(in the rows, 128 means zero)
name the system of each run
run 1, M (9 x 20)
[[ 87 138 100 157 115  84 143 122 123  75 197 159 151  90  70 159 176 147
  114 178]
 [159 131  52 160 211 140 183 120 104 129 142 120  79 133 160 112  99 125
  156  83]
 [107 121 154  85 111 177 126 112 130 170  91 163 141 208 185 163 119  97
   92 126]
 [ 68 163 155 172  91 104 130 110 113  90 174 156 182  87  83 141 165 107
   83 161]
 [170 113  46 167 201 118 155  89 121 107 162 108 135  99 116 111 102 143
  145  56]
 [154 100  94  75 113 176 135 160 145 141  87 168 119 205 183 186 125 112
  132  95]
 [ 69 207 190 151  79 164 127 150 113 102 117 177 141  94 116 138 160  82
   81 164]
 [149 157 104 154 171 112 124  31 134 122 159 105 150  57  79  95  85 152
  105  81]
 [196  73  39  67 115 109 115 141 148 140 136 153 112 176 137 201 106 161
  153  91]]
run 2, V (9 x 20)
[[151 194 165 146 191 158  76 170 107 149 116 164 116  60 116 102 108 112
   98 134]
 [131 130 112  95 153 105  78  73 146 141 176 180 184 114  86 168 127 160
   67 136]
 [149 140  62  99 115  61 154 147 164  95 186 123  81 128 122 121 171 181
  171 140]
 [138 156 118 126 220 168 136 214 110 138 115 169  59 133 163 113 140 123
  140 169]
 [ 73 147 169 123 206 126 116 124 101 154 166 165 196 207 121 158 111 120
   67 151]
 [102 116 118 111 152  57 171  70 169 105 175  51 154 185 103  81 144 185
  158 120]
 [170  85  91  98 180 183 165 169 173 109  52  80  72 164 161 100 138 149
  198 105]
 [104 112 174 150 144 188 121 210 110 130  88 158 201 215 171 157 123  52
  109  85]
 [ 71 112 167 210 119  89 157  53 116 108 170  66 237 137 122  72 141  91
  103  75]]
run 3, M (9 x 20)
[[139 180  89 112 165 167 145 135 122 119 128 181  94 127 127 165 109 128
  112 117]
 [113 198 134  94 122 148 138  88 122 144 132 169 107 145 135 153 103 130
   89 129]
 [122 166 110 120 140  94 119  93 107 141 184 171 128 119 112 158 111 144
   89 142]
 [135 143  79 126 194 116 143 132 100 131 167 157 109 154 120 163 102 147
  123 131]
 [ 99 170 130 106 161 140 159 133 116 141 142 157 113 197 160 146 119 121
  112 138]
 [ 80 163 143 138 152 116 142  87 115 138 171 164 150 139 142 122 152 120
   79 154]
 [117  98  68 152 184 116 155  74 115 121 175 143 149 127 123 138 136 138
  109 125]
 [120  98  72 138 143 150 179 132 113 118 131 150 125 184 166 170 133 105
  132 108]
 [ 85 158 150 160 117 171 154 126 105 121 122 167 157 144 162 138 143  70
   90 112]]
run 4, X (9 x 20)
[[108 148 120  98 137 141 147 151 153 100 122 144 122 163 121 146 156 142
  134 151]
 [ 86 171 154 137 106 122 145 102 116 123 148 143 142 138 134 127 140 114
   98 139]
 [126 122 128 138 178 125 123  88 104 172 142 135 116 115 160  99 124 128
  101 147]
 [124  96 110 113 165 122 150 119 131 131 122  96 111 175 124 132 115 157
  153 148]
 [ 94 120 164 144 111 133 140 135 121 108 112  96 179 178 105 142 115 113
  132 120]
 [127 109 149 148 151 148 103  91 138 135 116 130 178 100 125 106 138 112
   94 110]
 [157  80  65 128 156 122 137  86 148 123 141 123 130 110 134 120 141 151
  137 102]
 [129  91  92 159  94 135 161 151 106  97 116 111 131 150 126 171 117 108
  160 106]
 [125 134 160 148  85 178 111 127 117 116  71 131 138  86 105 146 108  98
  116 123]]
run 5, S (9 x 20)
[[ 74 153 153 136 102  92 166 131 122  90 155  97 163 196  92 150 124 132
  138 138]
 [130 135 125 139 196  97 129 152 142 140 176 129 142 146 174  65 175 123
  127 115]
 [113  50 122 117 125 163 131 111 137 146  93 140 131 147 168 138 170 125
  119 168]
 [ 85 132 135 160  51 111 166 136 115  92 145 125 156 156 131 152 152  97
  130 123]
 [138 126 120 180 138  99 124 135 114 138 170 139 132  79 176  71 171  99
  118 109]
 [154  46 113 141  87 149 108 108 130 146  87 120 116  75 151 124 146 124
  136 144]
 [138 142 138 149  31 127 126 163 120  94 107 119 131 104 103 158 115 101
  153 101]
 [159 186 146 152 128 132  93 139 122 134 129 142 116  45 125  87 119 110
  116  99]
 [168 111 129  94 109 143  86  80 142 156  88 116  94  69 104 128  92 164
  126 144]]
run 6, N (9 x 20)
[[ 86 121 176 180 184 135 134 134  74 141 121 106 124 111 123  93 122 110
  118 182]
 [143 141 123  78 150 136 124 112 192  94  99  90 127 134  72 120 123 180
  153 121]
 [132 103 141 128  59  90 115 155 133 132 150 122 183 179 150 147 141 105
  132  90]
 [ 98  90 136 188 173 168 135 119  96 126 110 143 147  86 143 111 159  91
  100 159]
 [156 152  87  98 133 158 135  73 170  98  99 122 115  99  84 142 103 160
  130  93]
 [149 135 139 139  65  93 112 154  93 151 143 124 149 159 143 155  83  96
  134  79]
 [111 121 161 170 191 167 114 174  84 139 103 144 121  97 130 112 129  99
  116 171]
 [163 175 101  74 149 146 118 130 190  96 113 140 111 113  93 129 134 166
  136 107]
 [158 121 112 130  78  76 113 165 109 154 175 149 141 150 175 139 133 106
  132  91]]
run 7, J (9 x 20)
[[153 100 134 148 135 116 102  99 109 153 126 100 179 141 121 133  72 111
  118  66]
 [164 128 111 130 102  98 107 182 121 103 128 105 118 111  71 162  92 146
  169 119]
 [135 164 163 132 116 183 102 172 138 109  72 144 105  66 108 120 140 114
  128 149]
 [133 139 176 126  94 128  72  89 125 176 127 156 169  97 153 109 131 100
   72 113]
 [172 145  89  98  81  59 109  82 133 150 176 129 103 105 120 136 104 167
  130 109]
 [155 189  92  62 117 162 145 152 175 101  94 151  52 122 122 143 135 161
  153 135]
 [ 75 189 191  96 115 170 126 137 142 145 114 181 136 174 170 130 159  95
   78 157]
 [ 86 148 157 124 120  48 145  44 112 174 200 103 136 166 154  89 129 150
   97 155]
 [153  97  56  74 177  93 172 106 187 108 143  76  81 167 121 104 144 205
  186 130]]
run 8, X (9 x 20)
[[144 115 145 106 152 111  94 142 160 117 111  83 131 118  72 108 121 174
  154 151]
 [139 148 135 135 107  93 130 161 157 104 151  97 167 158 130 104 143 122
  151  70]
 [134  94 132 144 112 143 109 159 131 135 120 156 148 112 172 119 178  95
  120 128]
 [120 114 109 128 101 135 137 103 147 107 118 131  98  77 116 121 169 150
  132 170]
 [135 143 123 144  82  89 148 110 109 131 146  96 101 120 131 114 104 130
  151 117]
 [152 109 154 135 127 126  95 177 101 163 107 117 116 126 144 120 106 112
  141 134]
 [136 139 151  99 126 135 103 157 165 111 104 116 127 121  95 120 142 151
  144 146]
 [130 166 132 127  99  92 127 134 150 115 164 131 145 130 133 110 151 132
  126 103]
 [132 116 120 143 137 122 126 153 112 148 144 150 113 116 175 111 159 109
  124 141]]
run 9, N (9 x 20)
[[144  89 102 117 128 108 110 187 170  78 134 124 167 130  86 146 173 148
  158 124]
 [135  89 101 147  90 157 154 139 141 116 109 139 135 135 188 126 176  89
  137  93]
 [126 137 124 131 118 172 125  61 113 153 107 171 111  76 150 136 127 113
   83 138]
 [140 174 107 132 117 106 129 107 104 117 151 134 106  96  79 157  77 144
  125 119]
 [148 135 145 142 125 104 130 194  97 140 121  89 100 151 132 114  93 120
  172 122]
 [126 129 168  98 147 155  99 175 150 145  92 139 117 144 143 113 154 130
  128 170]
 [123 159 108 103 118 111 118 125 168 103 164 172 144 114 121 131 185 146
  106 136]
 [142  95  78 165 116  85 153 107 109 132 170 121 112 104 161 109 148 122
  141 111]
 [123  88 121 123 133 157 152  93 105 157  85 106  75 141 154 134 100 136
  142 165]]
run 10, V (9 x 20)
[[ 86 154 168 134 179 116 154 154 146 104 137  86 154 183 119  83 151 134
  143 141]
 [119 107 123 113 189 163 156  78 165 128 100  93 148 171 149  97 133 137
  129  99]
 [135  61 115 122 110 135 147 140 143 125 103  94 161 202 163 136 138 112
  158  86]
 [108 103 154 195 111 148 159 165 110  99  97  77 159 142 148  99 139  76
  158  91]
 [129 104 138 183 126 172 137  65 103 133  87  99 167 103 133 120  86  85
  109  68]
 [172  72 108 144  47 112 105  93 120 134 110  97 152  99 117 155  84 116
  144  68]
 [172 127 122 169  53 131 101 182 112 100 102 123 110  40 102 134 118 101
  160 101]
 [153 179 132 160 110 158  78 124  94 137 127 196 128  27 109 153 101  93
   77 114]
 [155 152  98 120  89  65  77  81 112 154 199 180 128  57  98 159 116 153
   85 140]]
run 11, J (9 x 20)
[[120 144 144 139 124 163 123 114  98 135  96 140 109  96 109 149  97 117
  110 148]
 [137 150 152 120 129 126  96 101 143 132 126 126 170 120 102 124 108 129
  104  96]
 [161 147 124 105 119  85  94 163 132 140 154 134 116 118 116 130 120 147
  137 128]
 [129 149 125 100 117 154 120 130 138 129 108 156  81  97 123 137 145 145
  122 173]
 [111 157 143 111 126 147 122  87 146 139 132 163 149 132 149 122 151 118
   85 124]
 [132 149 112 111 137  77 135 106 123 153 180 131 119 159 147 123 118 144
  121 121]
 [126 137 101  96 154 134 160 130 145 115 118 118  79 156 120 137 128 165
  153 161]
 [ 85 132 149 123 160 164 148 143 143 108 113 141 154 169 138 127 166 117
  113 150]
 [ 95 105 139 165 161  90 142 109  94 147 175 116 161 152 152 107 141 114
  111 139]]
run 12, S (9 x 20)
[[102 222 141 166 155 112 154 130  76 131 167 145  88 101 125 105 107 113
  110 149]
 [147  77 136 127 176 111 113  67 115 183 119  72 112 122 144  81  89 157
  136 138]
 [146  84 136  98 107 109  99 200 132 118 110 106 155 192  91 180 105 144
  165 131]
 [ 92 202 168 138 168 159 139 193 143  86 122 145 143 140 113 104 158 105
  121 132]
 [103 132 148 104 138 144 133  24 158 159 126 125 140 131 159  84 149 142
   86 135]
 [135  88  88  95  77  66 128 127 127 140 178 141 118 168 135 175 141 157
  139 151]
 [117 138 113 171 161 138 167 216  93 106 132 137  83 133 156 116 155 100
  164 151]
 [ 99 109 180 170 134 178 142  75 109 153  82  97 160 132 165  90 115  80
  103 110]
 [130  88 136 127  70  60  80 103 137 134 175 128 204 116  98 146 143 137
  106 118]]
run 13, Z (9 x 20)
[[154  95 135 158 152 120  71 146 158 124 144 144 208  71 134  83 186 105
  101  87]
 [118 128  87 162  40 123 153 114 143  62 145 143 142  68 104 154 178 117
  131 115]
 [157 125  70 151  82 115 162  77  86 154 144 128  68 100 166 138  90 114
  141 100]
 [144 100 151 136 128 145  86  66  86 186 100 124 141 107 122 145  58 117
   91 124]
 [145 146 162 105  99 144  80 161 126 117  84 121 135 111  52 177  77 144
  136 141]
 [190 128 106  83 131 139  92 185 156 136  97 134  72 104 126 128 128 156
  163 134]
 [148  66 110  99 145 181 108 122 161 146  79 151 114 112 167 123 172 135
  123 153]
 [ 82 125 137 114 105 190 156 136 129 111  84 162 112 152 142 167 158 109
  115 177]
 [ 95 195 157  99 129 136 159 140 119 148 124 137  60 173 165 118 128 131
  127 178]]
run 14, Z (9 x 20)
[[121  88 109 139  79 118 161  44 160  93 113  61 145 116 105 108 133 146
  152  95]
 [150  85 102 165 100 113 127 159  73 139 137 129 159 167 143 188  77  85
  138  74]
 [153 189 149 159 157 138  69 146  87 154 140 176 121  41 107 125  95 108
   85 130]
 [158 144 123  74  69 126 109  67 195 111  96  95 102  77  80 114 126 184
  141 127]
 [170  11  67 109 105 131 125 147 121 143 100 114 113 165 145 186 115 142
  171 126]
 [129 123 135 166 191 217 109 176  75 148  78 193 120  96 151 156 106  74
   93 144]
 [110 244 178  51  84 169 113 105 188 120  92 162  86 107 110 120 139 147
   96 159]
 [127  71 106  48 102  74 148 113 161 151 137  88  64 195 145 131 158 204
  175 206]
 [ 97  31 136 188 243 186 158 175  81 139  84 102 141 186 170 112 129  90
  148 153]]

runs to name
run 15 (2 x 20)
[[161 136 121  91 106 121  81 154 121 167 139 189 124 128 151 167 121 121
  102 127]
 [107 190 125 112  97 123 143  82 114 127 146 160  87 101 107 155 113 146
  103 165]]
 -> J
run 16 (2 x 20)
[[127 108 114 124 169 139 121  90 108 173 142 167 152 154 170 139 121 112
   84 118]
 [109  95  93 133 191 150 152 110 118 113 124 134 128 145 103 159 128 148
  124 162]]
 -> X
run 17 (2 x 20)
[[108 188 141 121 156 133 137 122 134 126 141 148 105 114 133 100 151 136
  110 154]
 [125 110 123 105 124 121 142  72 131 163 124 108 103 154 154 119 115 149
  127 145]]
 -> S
run 18 (2 x 20)
[[137 130  56 102  93 113 158  38 137 143 173 174 114 132 159 165 133 139
   94 105]
 [100 136 124 176 131  99 169  81  47 164 162 110  99 146 151 129  77 108
  122 139]]
 -> N
run 19 (2 x 20)
[[136 131  96 164 166 180 148  91 111 114 104 135 128  89 120 135 102 107
  113  91]
 [153 134 142 129 147 133  95 151 114 142 123 130 173 154 114 153  73 107
  117  74]]
 -> J
run 20 (2 x 20)
[[148  97 137 144 161  96 119 150 136 143 137  82 131 131 147  71 140 136
  157 119]
 [127  82 139 119  98 123 131 160 157 110 104  95 144 161 139 115 164 131
  163 131]]
 -> X
run 21 (2 x 20)
[[103 137 159 132 170 123 100 144 140 116 146 143 187 139  98 127 150 129
   97 142]
 [126 129  82 124 158 121 162 103 165  88 145 121 125 124 118 112 163 155
  140 117]]
 -> M
run 22 (2 x 20)
[[ 95 110 116 143  65 111 168  19 147 120 146 100 158 127 146 106 154 123
  109 102]
 [111 102 120 179  94  86 147 124  56 131 160 107 153 162 113 179  73 104
  134 113]]
 -> Z
run 23 (2 x 20)
[[120 149 164 117 133 148 135  93 123 166 102 109 107 146 162 100 105 120
  119 127]
 [110 103 146 124 100  91 103  99 124 140 153 130 163 128 110 141 138 141
  107 155]]
 -> M
run 24 (2 x 20)
[[140 150 129 137 116 177 148 108 139 118  77 109  98 101 135 106 112 115
  138 100]
 [137 134 166 115  85 128 101 140 135 144 111 121 166 162 142 136 110 106
  121  91]]
 -> J
run 25 (2 x 20)
[[124  79 106 139 109 135 124 192 109 127 142 179 177 183 166 188 157  84
  119 112]
 [ 68 131 134 206 137 148 160 122 104  85 143 151 157  75 128 108 192  86
  102 156]]
 -> S
run 26 (2 x 20)
[[151 134  95 100 180 133 119 116 154 113 130 129 130 128  90 140 116 163
  129 115]
 [125 144 130 114 161 143 108 190 127 121 133 175 137 145 120 153 144 123
  117 149]]
 -> J
run 27 (2 x 20)
[[113 107 132 153 138 136 144  82 105 168 128 133  93  94 188  81 155 116
  108 165]
 [109  80 116 119 102 142 141  89 100 142 102 124 108 148 116 180 101 142
  125 176]]
 -> V
run 28 (2 x 20)
[[130 127 137 135 170 137 150 117 123 137 106  75 117 166 126 107  85 135
  150 110]
 [145  97 150 118 135 143 106 149 145 132  91  92 165 166 118 127 107 122
  145  98]]
 -> V
run 29 (2 x 20)
[[154 129 146 134 106  88  93 134  98 162 145 112 151 146 123 141  71 118
  127  94]
 [155 114 129 135 193 152  92 196 134 127 111 141 139 115 117 121 132 123
  137 128]]
 -> X
run 30 (2 x 20)
[[ 99  97 138 173 121 167 153 149 134  87 101 117 181 145 139 125 163  83
  133 101]
 [120 121 123 157  96 124 121  91 146 115 151 149 190  96 145 113 175  99
   92  89]]
 -> S
run 31 (2 x 20)
[[111 105 127 133 165 122 115 153  77 138 135 146 114 135  91 179 102 141
  122 196]
 [140 177 143 116 183 174 136 137 153 116  84 104  98 124 113  94 106 138
  143 113]]
 -> Z
run 32 (2 x 20)
[[161  94 114 122 125 126  92 140 188 106 124 130 173  90 123 100 185 134
  131  95]
 [152  59  68 146  97 144 128 115 118 124 123 160 141 109 151 172 141 106
  123 102]]
 -> N
run 33 (2 x 20)
[[116 115 122 117 153 145 138 134 106 146 114 140  88 143 137 144 125 138
  130 182]
 [ 94 165 164 120 123 127 143 110 127 117 120 100 131 158  93 131 105 140
  126 150]]
 -> X
run 34 (2 x 20)
[[120 123 137 126 153 135 122 152  92 167 131 157 100 142 162 136 127 117
  116 172]
 [ 98 162 174 120 150 156 132 116 144 127 101 112 119 127 117  93 138 135
  119 162]]
 -> Z
run 35 (2 x 20)
[[124  91 141 142 106 142 110 129 153 102 108 119 199 132 112 135 151 110
  121  93]
 [150 120 101 150  98 143 129 151 159  78 116 125 145  86 116 126 161 115
  147  84]]
 -> M
run 36 (2 x 20)
[[117 107 112 194 137 132 117 153  70 122 160 181 191 114 131 175 125  69
   90 101]
 [123 152 106 155 180 175 152 129 140  74 114 131 190 149  90 152 102 106
  118  52]]
 -> M
run 37 (2 x 20)
[[148 144 136  92  59  74 121  82 138 166 146 100  97 136 147 110 108 152
  137 125]
 [141 101 143 118 108 141 102 178 143 126  88 118  83  84 123 108 163 144
  159 189]]
 -> V
run 38 (2 x 20)
[[146  99  88 171 148 129 161  73 101 136 129  91 108  99 145 104  97 123
  142  95]
 [172  85 114 133 113 137 102 159  99 144  93 115 120 128 111 172  69 123
  151 111]]
 -> V
run 39 (2 x 20)
[[126  96 145 134 114 111  91 175 126 136 139 152 137  97 135 121 181 123
  123 176]
 [118 116 128 156 168 153 148 119 124 104  95  86 110 105  99 103 121 139
  149 144]]
 -> M
run 40 (2 x 20)
[[126 106 120 104 122 131 113  93 143 144 125 150 118 111 129 134 152 154
  108 172]
 [122 136 110 124  84 113 161 134 127 109 130 110  96 151 129 140 127 138
  159 136]]
 -> S
